Input:
[[  7 -12  -3  -4   2  11]
 [ 51 -20  -6 -26  17 -53]
 [  9 -13   0   4   2  25]]
Output: 4

Input:
[[-23  15 -23  27 -43   9  28]
 [ -3  20  -5  17   6   2  19]
 [  0  48   9  38  36 -63  58]]
Output: 36

Input:
[[-21   4  44  18  66  35]
 [-15 -20 -47 -28 -54   3]
 [-25  31   2  60  -2   3]]
Output: 60

Input:
[[-34  40 -37  12  34   7]
 [-46  42  28  23   2 -62]
 [ 31 -26  46 -40 -46  -9]]
Output: -40

Input:
[[-36   6 -16 -18]
 [-56   6 -34  29]
 [ 24 -17   2 -20]]
Output: -17

Input:
[[ -3  54 -38  37  56 -21]
 [ -7  48 -43  45  52 -19]
 [-31  13  63  -6  26 -34]]
Output: -6
---
[2655 4439 4102 4046 9053 3062] --> 9053, 2655

[[-30  34  32 -32 -26]
 [ 26 -11  27 -16  24]
 [ -5 -11  38 -27  30]] --> 38, -32

[[6134 6376 5460 5568]
 [8168 1819 4542 7080]] --> 8168, 1819

[148  10 224  78 129] --> 224, 10

[[115  82  70 206  69 149 174]
 [151 217 179 223 100  88  80]
 [ 66 186 124  62  73 145 200]] --> 223, 62

[ 282   -7  491  513 -770] --> 513, -770
---
Input: -56	37	28	-10	-32	11
Output: 28

Input:
13	-45	11	32	37	22
18	24	-60	11	-23	-49
14	-15	-21	65	-27	-53
Output: 11

Input:
24	35	11	7	-38	11	5
56	-11	-13	18	-16	10	48
-29	46	19	-30	24	-29	21
Output: 11

Input: 17	-33	0	-52
Output: 0

Input: 67	-8	27	60
Output: 27

Input:
-4	47	28	30	-4
-51	-35	-42	-72	1
61	-47	-10	-34	-1
Output: 28

Input: -37	12	-42	-69	-31	-46
Output: -42

Input:
39	14	1	12	45	-5	0
-8	-25	15	-48	23	-26	-61
Output: 1

Input: 5	10	-5	-16	-56
Output: -5
---
[-19  -7  -9 -57  15   5 -12] → -12
[-67  -2  31 -16   3 -73  62] → -16
[-61 -21   7  24 -14] → -14
[  8 -42  55 -51] → 8
[54 19 -6  7 -9 -5 35] → -5
[ 18   7  45 -69 -11  -7 -30] → -11
---
[[-36 -43 -40  28 -48 -26  57]
 [ 16 -20 -26  24  -2 -16  24]
 [  7  14  19 -19  37   1  -9]] -> -2

[ 53  17   5 -35  34] -> 17

[-25 -34 -49  18  55  31 -59] -> -25

[-29  -2   4 -61  -4  48 -14] -> -4

[[ 55 -30  41 -42  41 -32   7]
 [ 28 -24   2 -28  29  36 -42]
 [-43  -9  30   3 -57 -43  49]] -> 2

[[ 45 -61  11 -64  59  19 -62]
 [ 54 -50  35 -66  65  25 -55]
 [-51  26  16  35 -40 -39  53]] -> 16
---
[53 91 72 15] Answer: 91, 15

[-866 -812 -675  656] Answer: 656, -866

[[6443 2646 9608 4987 5786 1319]
 [6244 2537 9490 4775 5689 1450]
 [6070 2652 7798 4487 1273 3771]] Answer: 9608, 1273

[[9625 7863 9900 9790 2977 4941]
 [9382 7896 9250 9424 4176 5724]] Answer: 9900, 2977

[8534 6648 4928 2589 4679 1492] Answer: 8534, 1492

[[3321 3641 6709 3113 7062 7661]
 [2259 3613 5727 4259 6891 8021]] Answer: 8021, 2259

[[7638 8715 4958 6754]
 [1358 5223 8035 9069]
 [6760 4355 3567 6003]] Answer: 9069, 1358

[8 5 4 7 7 2 5] Answer: 8, 2

[235  20  13 154 210 138] Answer: 235, 13
---
((72, 207, 137, 178), (49, 187, 115, 187), (187, 132, 193, 154)) Answer: 137
((6, 6, 3, 4, 3), (5, 8, 5, 7, 5), (6, 2, 8, 1, 6)) Answer: 4
((279, 871, 566, 689), (620, 852, 459, 787), (115, 921, 537, 545)) Answer: 566
((4, 4, 1, 5, 4), (3, 4, 1, 6, 5), (2, 5, 7, 5, 7)) Answer: 5
((211, 97, 173, 156, 145, 84), (227, 210, 64, 178, 129, 193), (141, 251, 236, 156, 160, 126)) Answer: 145
((2, 4, 4, 2, 3, 2), (5, 1, 1, 5, 4, 6), (7, 0, 2, 6, 5, 7)) Answer: 3
((137, 83, 187, 4, 64, 107), (200, 182, 103, 189, 137, 169), (187, 154, 115, 112, 92, 201)) Answer: 64
((189, -39, 764, 206), (-638, 318, 39, 528), (-144, -411, 988, 690)) Answer: 764
((3, -26, 3, -11), (-8, 1, -4, -1), (5, 38, -23, 49)) Answer: 3
---
[[  3  17 -27  19   9]
 [ 21  53  49   5  35]
 [ 33  21  -8   3  46]] value -8

[[ 31  21 -62 -68]
 [ 23 -38 -54 -46]
 [-11  26  55  43]] value 55

[[-37 -29  26  -6  57 -37 -17]
 [ 31 -14  -5   8   5  45 -23]
 [-54   0 -39  20 -35   2   0]] value -39

[[ 12  29  36  72   6]
 [-26  24  42  31   2]
 [  5  -3 -16 -31   7]] value -16

[[-23 -12   1  -7]
 [ -3   5   9 -57]
 [  3 -56  11 -19]] value 11

[[-59  42  -8 -33 -49  10]
 [ 19  -3 -12   1  35 -28]
 [-20  18  69 -11  30  -9]] value 69

[[ 17  11 -33 -14   7]
 [ 35  33   3  23   2]
 [ 28  55  38 -24  -1]] value 38

[[-43   4  12  17]
 [ 20  12  22 -56]
 [ 27   7  -3 -14]] value -3
